128 stands for zero in the data rows.
Some points:
[ 93 137 192  72 140  67 139 142 156 126 196  92 102  99  72 173 137 145
  95 112 120  76 112  28  77  85 132 164 122 101 154 114]
[121 166 133  92 155 127 142 152 160 131 124 169 110 166 152 127 117  93
 201 137 129 154 160 134 124 149 166 115  84 187 121 175]
[145 127 229 185 133 120  95  77 125 166  87 126 139  82 106 110 163 201
 154 120 165  97 116 121  76 130 141 172 166  46 172  20]
[123 145 163 112 150 131 125 163 136  96 112 142 159 152 145 142 165 134
 165 135 189 117 141 135 125 142 179 134 124 127 126  73]
[119 143  50 112  75 101 166  54  80 160 220  64 144 161 122 150  25 107
  16 104 101 178  73 116 157  37  70 112 169 163 109 205]
[126 145 159 180 115 128 120 123 149 131 119 132 140  97 128  98 138 146
 131 117 123 132  92 112 130  92 108 113 127 101 155 159]
[149  87 124 128 101 156 103  83  67 124 100 100 178 100 129 136 145 148
 136 134 112  64 155 104  85 168  77 134  91 117  91  67]
[165 103 107 121 129 172 110  86  33  86 125  89 125 151  92 196 122 128
 130 101 105  73 120 132  76 168  93  87 134  67 115  97]
[115 162 156 161 123 104 108 132 143 107 117 170 138  82 149 132 178 106
 162 154 126  88 128 142 119 145 134 174 174 118 134 126]
[ 89 147 152 126 123  99 157 163 167 142 173 157 146 128 102 170 159 136
 123 119  96 123 155 135 124 154 175 147 195 168 135 182]
[ 99 129 123 150 124 128 159  75 120 140 151  86 147 122 131 116 116 144
 108 102 156 106  88 129 153 122  89 135 173 146 116 152]
[ 97 129  83 160 129 114 179  63 130 176 177 103 130 109 172 107  86 131
  39  95 127 121  87 119 152  93  98 123 141 158  91 180]
[166 119 135 164 134 177 140 108  87  96  81 193 155  98 158 144 112 127
 157 131 105 115 135 160 113 164 106 125  79 123 106 124]
[149 156  70 100 138 114 123 210 167 183  72 170  42 117 125  64 109  89
 118 115 132 155 126 100 136  90 157 156  61 227 149 162]
[ 91  98 147 115 114 122 136 166 168 129 146 123 150 154 165 164 169 146
 203 119 164 138 155 150 143 184 157 126 132 138 112 154]
[136 150 141 181 130  87 156  87 129 163 109 104 150 110 141 131 126 151
  87 131  92 172 113 116 121 125  95 167 137 114 136 122]
[124 149 151 156 112  79 146  87 118 141 165 107 174  66 148 151 100 135
  69 113 137 132 118 114 132  66  91 130 195  78 112 140]
[115 123  91  96 131  95 103 161 144 101 154 108 165 182 148 115 156 109
  79 135 107 125  97  85 162  89 146 117  46 138 168  95]
[148 173 109 153 119 140  97  72  92 134 126 116 158 101 139 130 116 141
  83 148  79 159  97 126 139  71  80 100 149  82 134 122]
[136 124 150 159 126  63 169 224 108 109  35 173 189 143 142 179 115 168
 200 130 157 116 154 178 163 184 158 149 104 101  85 161]
[130 103 119  96 131 145  90 156 146 108 139  93 132 151 156 130 145 103
 125 161 169  69 118 118  69  97  87 139  73 116 149  66]
[149 117 125 140 153 153 109 128 114 154 127 149 115 111 103 111 115 147
 144 146 114 100 185  84  78 128 112 119 132 117 117  92]
[136  85 117 131 126 120 108 154 183 112 159  98 133 191  93 149 159 131
  72 157 134  92 129 129 142  99 162 122 105 176 146 139]
[122 101 113  93 135 115  91  99 104  97 148 149 139 122 131 145 158  76
 135 133 140  78 121 120  99 120 103 135  97 143 172 129]
[109 111 168 154 105 106 146 109 131  94 138  99 175 119  98 168 161 173
 186 130 156 104 163 172 153 193 126 141 155  79  85 115]
[ 87 129 239 143 122 163  93 150 116 136  81 143 179 114 172  82 150 153
 200 182 177 179 145 145 134 148 126 135  72  96 146  57]
[107 118 146 104 130 156 161 143 156 127 135 134 120 174 131 136 117 127
 156 121 176 140 142 161 120 155 149 110 130 152 117 120]
[128 135 135 134 116 123 101  82 114 146 146 116 132 109 127 117  80 177
  81 142 101 158  79 145 154  49 102  94 174 110 179 131]
[153 173 121 143 146 117 104 107 155 137  88 138 153 146 140 115 124  88
 114 126 117 158 132 153 110 128  94 124 114 131 166 143]
[146 129 164 146 142 186  89 132 161 148  90 194 101 120  86  99 119 167
 178 144 138 128 153 134 129 124 129 145 130 100 141  80]
[160  84 172 174 124 150  97 116 147 161  86 141  92 139 105 121 184 170
 198 136 114 109 171 112  73 165 145 142 135 113 139  98]
[113 121 127 113 132 119 174 105  87 117 167  77 132 142 143 129  92 132
  48 118 119 111  91 109 116  85 116 109 132  97 128 125]
[ 90 130 124 131 137 126 147 160 120 122 157 190 157 128 151 143 144 107
 160 117 138 133 161 137 151 170 149 142 119 160 106 179]
[164  95 130 137 122 198  67  89  77 175 138 168 141 115 113  69 130 115
 171 122 115 124 141  93  91 135 112 120 120 120 131  91]
[120 151 117 161 111 103 150  90  93 174 133  94 144 132 136 110 125 149
  76 117 125 123 111 113 124 127 140 119 146  94 121 117]
[105 143 179 171 150 131 118 130 157 126  82 163 155 129  95 107 107 191
 211 152 129 139 165 157 140 156 148 135 115 121 132 159]
[148 114  90 105 102 135 116 168 114  41 126 132 127 168 153 206 149 100
 115 118 130  71 102 126 144 168 131 103  84  76 112 120]
[113 113 121 100 156 159 103 130 121 117 123 128 133 178 191 119 120 137
 142 138 143 159 135 159 154 176 141 104  56 122 114 104]
[181 116 136 144 163 161  70  88  91 125  91 149 121  93 138  90 120 139
 174 159 135 114 148 163 116 107 105 158  93 109 155  62]
[117  97  57  73 112 113 159 180 180 171 129 132  69 138  90 137 117 139
  89  91 127  82 125  63 119 121 138 175 135 202 116 181]
[103 166  80 115 108  98 154  59  80 142 189  90 163  86 166 135  23 121
  32 112 119 206  67  98 144  27  57 121 125 152 125 183]
[121 116  91 129 134 149 118 149 121 154 129 158  46  99 106  95 150 101
 111 116 107 156 159 134 140 125 150 160 101 180 169 182]
[107 161 143 146 109 108 127  68  54 110 145  72 207 104 176 138 125 125
  31  97 156 117  84 150 140 103 125 166 171  99 125  92]
[ 97 127  78 130 129  89 184  57  98 155 211  76 122  96 124 124  70 136
   3  93 112 121 118  95 145  30  94 149 177 166 151 185]
[173 123 125 170 100 123 177 143 142 118 104 112 171 131 137 167 139 128
  78 100 126 135 115 159 125 144 111 137 143  79 115 126]
[144 128 151 109 180 162 123 204 193 131  76 163 133 110 136 122 195  83
 185 145 142 154 134 164 118 120 200 167  84 146 165 100]
[125 113 154 116 156 162  77 126 182 126 130 187 143 149 145 140 121 115
 158 135 127 171 130 110 176  87 123 137  96 172 144 124]
[143 102 169 128 129 133  74 106 117 157 145 119 147 110  84 107 143 177
 183 111 144  67 128  85  83 148 111 159 126  60 131  65]
[102  90 105 117 141 136  73 131  97 125 166  76 152 161 136 108 118 107
 114 170 164 120 126  93 152  99 123 125  73 156 126  80]
[ 66 158 120  68  80 105 218 134 134 147 172 135 176 104 170 164  36 132
  81  78 136 145 115 123 150 120 106 135 148 187 138 255]
[146 132 102 105 113  98 127 162  79  80 120 129 105 124 158 158 127 113
 102 124 110  79 122 122 107 146 135 125  98 107  84  87]
[147 195  69 143 107  89 206 118 139 128 155 106 127 141 132 127  92 105
  51  95  69 217 105 112 172 106 127  82 144 161 140 252]
[122  80  29   6 103 172 231 173  44 150 125 124 121 150 144 148  70  89
 142  57 156 125 190 146 114 195 110 127 126 202  65 197]
[106 145 120 173 108 122 177  83  92  92 135  91 176  97 137 154 132 152
  61 129  90 144 117 157 112  94 123 148 172  88 157 146]
[103  86  93  78 126  98 113 127 134 162 191 134  56 110 110 144  86 115
  95 121 102  88 113  91 102  93 107 133 144 191 106 169]
[139 121  82  90 112 105  97 148 148 150 152 120  65 111  64 126 141  84
 103 127 121 150  89  88 118  71 123 106 135 183 170 157]
[ 90 116  41  40 122 188 230 146  84 156  80 158  71 104 146 110  83  87
 169 112 144 160 178 147  80 196 126  88 168 196  76 191]
[165  90  67  72 162 124 123 137  92 152 156 134  59 120 131 140 135  85
 137 132 113 162 148 134 132 149 131 142 126 183 120 169]
[165 111 108 120 101 163 158 114  67  93  83  96 157 161 129 141 127 120
 168  99 105  85 148 137  89 188 108  83 108 116  78 116]
[114 127 180 177 110 108  97  55 107 140 109 107 163 111 175 109 137 168
  94 156 120 165  87 156 142  70  98 138 134  97 169 112]
[113 127 134 101 154 128 136 161 167  99 179 121 121 163 112 146 150 121
 106 123 171  80 141 113 136 127 132 140 132 136 136  84]
[ 62 130  62  97 160  86 128 142 154 182 178 132  90 124 116  95 113 119
 105 133 148 138 140  57 155  89 137 181 116 185 196 169]
[158 149 166 149 133 123 129 124 157 116 116 137 164 108 157 157 128 146
 104 108 137 104  93 168 144 111 121 146 184  99 102  99]
[ 86 106 150 126 114 161  83 167 154 147 126 151 145 108 161  57 162  97
 184 190 135 153  93 152 161  64 143 149 105 148 144  95]
[103 125 118  77 147 110 146 102  71 130 151  72 152 145 136 119  85 142
 120 121 155 107 187 124 176 182 144 106 110 123 101 106]
[157 117 120 131 120 102  97 148 145  94 152 156 130 121 147 128 160 116
 119 142 124 102  85  97 142 130 130 159 127 117 115 143]
[107 145 154 183 147 105 185 147 156 152 123 189 110 118 148 174 142 175
 230 116 129 134 160 175 148 192 142 127 163 109 124 187]
[130  69  63  76  89 196 150 107  44 108 111 138 119 118 174 122 107 113
 140  82 108 138 137 157 146 143 124  93 146 192 112 188]
[128 121 138 131 105 153 167 115 107  71  76 194 188  85 135 133 123 158
 195 118 148 143 180 177 151 195 117 139 119 126  47 133]
[123 140 137 167 174  98 173 110 160 134 117 155 154 134 136 149 170 166
 174 125 132 128 200 151 155 213 178 109 135 141  92 154]
[117 156 210 167 130 114 124 142 173 147 117 181 161 122 111 135  66 159
 166 140 128 164 191 187 119 131 143 140 138  85 163 179]
[118 130 164 112 152 119 156 142 112 145 139 128 164 154 129 147 150 172
 194  87 154 152 190 121  93 198 134 125 156 123 101 168]
[174 103 134 176 104 122 133 103  60 101  92 102 131 175  72 172 129 151
 136 133  89  42 144 138  80 186 110  77 121  83 123 109]
[175  57  25  37 138 155  76 155  87 123 156 127  81 117 123 112 110  73
  82 127  82 107 150  93 136 135 123 130  52 199 147 130]
[117 159 132 108 139 146 138 198 184 140 102 173 130 165 177 100 155  86
 134 117 115 151 121 156 147 149 185 147 133 187 123 135]
[ 74 132 129 129 179 156  81 167 156 144 143 113 109 145 110 105 134  94
 147 161 152 141 195  96 112 146 134 129 106 156 122  82]
[111  83  60  22  81 213 214 178  77 177  85 172 102 106 160 110  74  78
 157 112 114 171 142 165 148 176 117 104  92 189  83 164]
[133  74 105 130 129 157  98 120  56 161  91 144 182 118 171 122 129 113
 167 129 145  89 156 164 122 170  81 122  99 102 118 130]
[142  87  43  55  83 174 201 151  74 108  70 153 138 124 174 125 107 102
 107  95 125 140  73 126 143 148 139  84 103 161 103 183]
[ 99 100 149  83 156 129 129 187 132 115 149 112 151 164 133 121 167  82
 154 129 152 104 119  60 115 137 171 121 126 118 141 114]
[107  77 119 115 119 158  52 112 153 138 149  74 109 141 135  99 137  88
 103 128 121 110  92  99 124 101 109 110 121 156 165 112]
[167 170 110 158 110  92 100 159 143  56 111 110 140 115 113 176 193 102
 117 117 125  86  86  93 120 144 170 133 108  79 151  77]
[126 169 155 161 120 102 136  53  75 114 140 100 141  88 134 105  64 122
  97 125 102 123  85 170 108  54  85 170 149  68 116 122]
[165  96 116 179 110 188 117  89  97  85  52 164 121 158 139 153 137 174
 160 141 127 120 135 168 124 175 128  79 156  82 101 140]
Along one direction, these points spread out more than along any other. Take the direction at right angles to it along which they spread out most. Then take the direction at right angles to both along which they spread out most. Go by this last direction. How many in every 100 of the points above lie lower along it than each point below? Answers are rounded to whole numbers. More than half of the points above lie lower than the first one.
[130  96  50  31 128 135 128 125  77  97 163 151  58 158  79 114  76  84
 111 161  80 118 150  87 146 102 129 139  71 190 137 143] 82
[ 96 123 167 157 130 130  88 158 140 123 133 149 133 143 153 130 170 102
  94 153 128  98 100  85 126  95 113 130 105  98 159  72] 88
[ 95 132 155  87 140 132 130 184 166 133 146 130 144 181 122 176 133 110
 147 133 188  96 160  94  89 149 154 117 116 135 132 145] 74
[145 185 128 166 133  79 181 119 174 103  58 128  85 118 110 132 127 163
  96 132 101 190  86 179 140  90 116 147 177 125 124 184] 35
[164 148 198 186 170 128  92  90 153 148 118 130 135 102 108 107 120 138
 166 118  64 130 128  93  68 127 128 151  98  47 158  68] 71
[164 130 121 159 143  65  93 115 114  81 144 167 128  90 130 154 195 158
  80 157 140  97  95  92 174  98 143 176 150 113 143 132] 75
[166 131 164 127 105 132  76 144 103 120 118 100 124  94  87 124 157 140
 148 116 137  77 138  76  72  97  98 138 114  72 159  64] 77
[128  77 121 126 105 136 149 146 164  90 180  87 121 182  83 125 179 157
 100 170 127 100 106  88 122 105 158  95  90 142 182 123] 87
[154 152 108 162 104 119 140  43  87 111 149  65 152 101 127 166 134 148
  27 125 137 121  82 135 152  98  74 105 147 110 107 104] 25
[119 123 182 150 123 124  94 111 134 193 142 145 133 127  82 118 127 194
 153 130 119  74 159 100 114 131 127 137 125  99 121  80] 70
[141 131  91 122 110 126  86 165 106 106 120 132  71 132 103 157 119  74
 143 125 143  85 137 190 123 134 132 117 122 144  93  95] 60
[113 111 113  91 140 157  73 123  68 145 152 119 195 128 126  84 126 177
 163 124 133 127 152 137 124 182  99 111 107 126 117  92] 44
[164 139 140 151 122 104 140 120 153 111 174  92 142  85 137 149 174 108
 101 132 111  68  96 130 145 111 110 172 173  87 108  68] 60
